128 stands for zero in the data rows.
Here are some points:
[128 111  89 165 147 107 164 142 174 123 109 136]
[125 142 179 117 117 156  82 127 109 110 122  76]
[189  99  31 135  88  77 208 130 194 131 121 185]
[172 108 175  96  45 132 108 136 104  94 129 109]
[112 155 234 110 161 188  54 125 101 101 119  72]
[102 151 149 117 157 137  77 135 104 127 121 110]
[191  70 142 126  88 164 111 144 110 130 135 131]
[116 145 190 104  83 122  79 129  66 117 158 124]
[161  79  86 147  85 113 136 114 151 135 167 127]
[105 175 188  99 151 145  82 154  83 122  83 105]
[ 74 161  89 140 214 131 155 113 166 151 119 138]
[ 94 157 108 115 143 101 176 101 136 150 129 194]
[115 163 100 151 171 155 131 130 159 172 104 159]
[109 157 111 126 143 106 123 122 128 139 131 119]
[154 124 121 146  97 121 120 135 129 125 121 114]
[ 92 133 125 157 188 112 190  84 152 127 124 130]
[108 155 136  97 136  92 143 106 121 125 142 136]
[125 124 132 165 103 172 104 121 126 126 114 127]
[ 73 164 136 123 186  90 164 150 126 142 119 141]
[ 36 181  89 146 214 100 194 103 173 127 102 162]
[112 165 150 113 182 136 111 117 113 166 125 161]
[129 139 139 140 117 175  85 120 143 127 127  96]
[123 128 224  98  93 128 113 143  68  90 130  74]
[133 129 103 118 112 100 144 107 136 109 157 121]
[125 112 109 145 160 132 172 119 158 129 143 160]
[159  68 109 110  89  79  95 142 122 126 150 126]
[131 149 123 146 187 159 167 115 159 150  85 161]
[107 134  89 142 156  85 147 139 158 145 130 156]
[114 130  90 155 172 119 172 111 191 171  91 148]
[171  84 129 143 128 174 102 138 129 156 116 116]
[ 97 150 131 125 180 101 162 127 130 142 123 162]
[ 92 161 147 125 164 161  94 154 123 150 106  95]
[155 132  72 132 118  93 149 119 134 148 114 166]
[164  95 149 123  52 153 133 108 123 101 163 113]
[ 68 142 139 124 150  95 154  93 120 115 141 139]
[121 158  92 132 176 123 142 108 144 162 122 180]
Here are 40 more points, each followed by its number:
[104 139 163 122 159 141  96 168  89 130 151 137] 0
[131  94  65 134  95  63 174 137 150 132 153 120] 1
[182 110 133 117 120 135 127 138 143 146 122 137] 2
[213  24 134 101   0 124 104 130  90  56 161  56] 3
[ 66 124  84 173 200  83 211 112 178 146 113 145] 4
[ 97 197 214  72 163 138  63 135  79 137 132 111] 5
[130 153 103 138 167 123 142 124 139 139 112 137] 6
[ 92 167 157 118 171 192 102 101 138 147 129 134] 7
[118 117 158 124 157 151  82 136  95 161 139  78] 8
[175  40  60 146  48  39 223 119 192  72 123 142] 9
[ 90 173 207 108 218 187  41 164 113 179 110  62] 10
[177  82  98 150  88 155 186 103 149 109 132 122] 11
[119 176 207 112 185 212  42 120  73 150 102  79] 12
[129  90 107 143 103  98 151 125 129 113 144 117] 13
[134  81  48 151 110  75 252  72 201 106 165 201] 14
[ 53 199  86 158 253 131 176 105 205 144  87 157] 15
[159 101 134 151  73 152 143 133 125 106 118 128] 16
[125 105 178  91  52  94  87 172  61 111 159 116] 17
[149 103 128 142 124 120 117 150 135 117 125 112] 18
[154  97 126 141 107 133 113 141 101 112 129  99] 19
[155 133  69 145 171 139 162 125 186 142 120 181] 20
[150 107 176  79  36 100 100 158  53  86 146  99] 21
[177  97 100 142 114 132 158 150 167 135 117 169] 22
[103 116 150 115 105 127  95 136 102 152 146  93] 23
[131 104 123 137 113  75 175 119 126 108 141 106] 24
[ 97 142  90 170 184 164 189  98 193 145  98 163] 25
[105 157 145 118 151 139 154 116 143 152 116 157] 26
[148  79 101 100  48  83 119 129 121  97 151 125] 27
[160  92  92 132  70 130 164 109 136 113 157 132] 28
[136 146 135 126 118 145 133 110 136 126 154 157] 29
[154 123  70 166 181 161 134 106 152 140 130 146] 30
[108 149 137 119 130 108 152 141 112 110 102 129] 31
[167  73  71 134  43 125 153 136 139  82 151 126] 32
[137 151 157 119 131 127 134 118 134 119 118 156] 33
[ 78 168 103 144 182 127 132 130 179 162 101 121] 34
[102 125  59 170 193 119 194 113 174 129 114 150] 35
[173 140 116 125  86 156  80 132 110 128 134 113] 36
[128 138 151 121  95 163  89 138 103 104 124  99] 37
[104 172 157 124 183 163 104 110 112 120 109  93] 38
[136 107 104 148 143 134 157 127 151 112 126 131] 39
Which two of these numbered points are nearest to each point below, ignoring the 2 directions in which the first points spread most? Their numbers follow each, nearest first.
[149 116 246  86 113 194   0 194  74 157 129  34] > 10 8
[111 153  63 168 175 118 217  78 188 111 101 170] > 11 16
[ 96  92  90 150 149  89 182 136 162 150 153 132] > 4 13
[169 146 155  84  33 111  90 151  44 103 134 142] > 21 5
[131 109  91 143 121 109 129 129 159 146 138 133] > 34 18
[130 115 142 113 114  95 153 134 118 110 131  86] > 24 1
[130 151  88 176 156 173 116 115 150 148 104 130] > 30 12
[ 73 132 122 129 150 110 121 131 147 158 128 124] > 23 34
[200  98  82 114  76  78 145 139 127 130 134 175] > 5 33
[ 83 182  68 155 197 151 154 124 174 132 100 166] > 37 15
[ 48 154 112 149 242 120 143 140 167 186 130 143] > 8 23
[179 105 117 123  81 108 103 163  77 116 142 102] > 19 6
[154  65  61 135 105 100 181  95 183  81 132 119] > 3 35
[104 107 101 146 177 133 158 136 187 161 118 110] > 34 18
[183  43 116 135  65 127 152 115 148 103 150 130] > 39 35
[106 161 136 126 177 179  88 115 149 161 125 105] > 7 12
[129 163 149 114 164 141 116 143 106 124 115 111] > 6 38
[154 118 148 120 102 114 158 121 140  94 130 159] > 33 26
[ 96 150 158 114 187 170 104  90 133 134 118  84] > 38 15
[115 121 131 152 161 144 153 105 174 102 122 119] > 39 15
[159  86 157 110  13  89 121 124  62  91 186 113] > 21 17
[131 107  93 113 106  73 137 136 129 112 158 132] > 27 1
[153 113 128 139 130 145  46 181 104 143 118  83] > 10 8
[ 66 169 182  86 135 137  86 129  88 139  97  97] > 27 23
[102  92 123 126  80 115 110 132 118 136 147  99] > 23 1
[113 118 154 124  99 120 136 143 124  94 121 121] > 31 13
[114 181 140 157 184 213  62 126 126 162  84 117] > 12 30
[104 122 152 116  98 118 147 133 105 102 125 101] > 31 13
[ 92 148 160 102 155 119  96 162  90 156 121 107] > 23 0
[181 106 167 123  47 158 105 120  74  82 127  94] > 16 28
[154  79 163 107  33  88 107 162  96  94 161 115] > 17 21
[107 164 140 105 167 141 152 116 142 147 122 154] > 26 33
[188  93 100 124  45 138 157 123 128  98 162 133] > 28 29
[116 100 105 134 101 111 159 119 131 125 142 114] > 13 28
[126 104 152 103 109  96 103 173 119 117 148 122] > 17 0
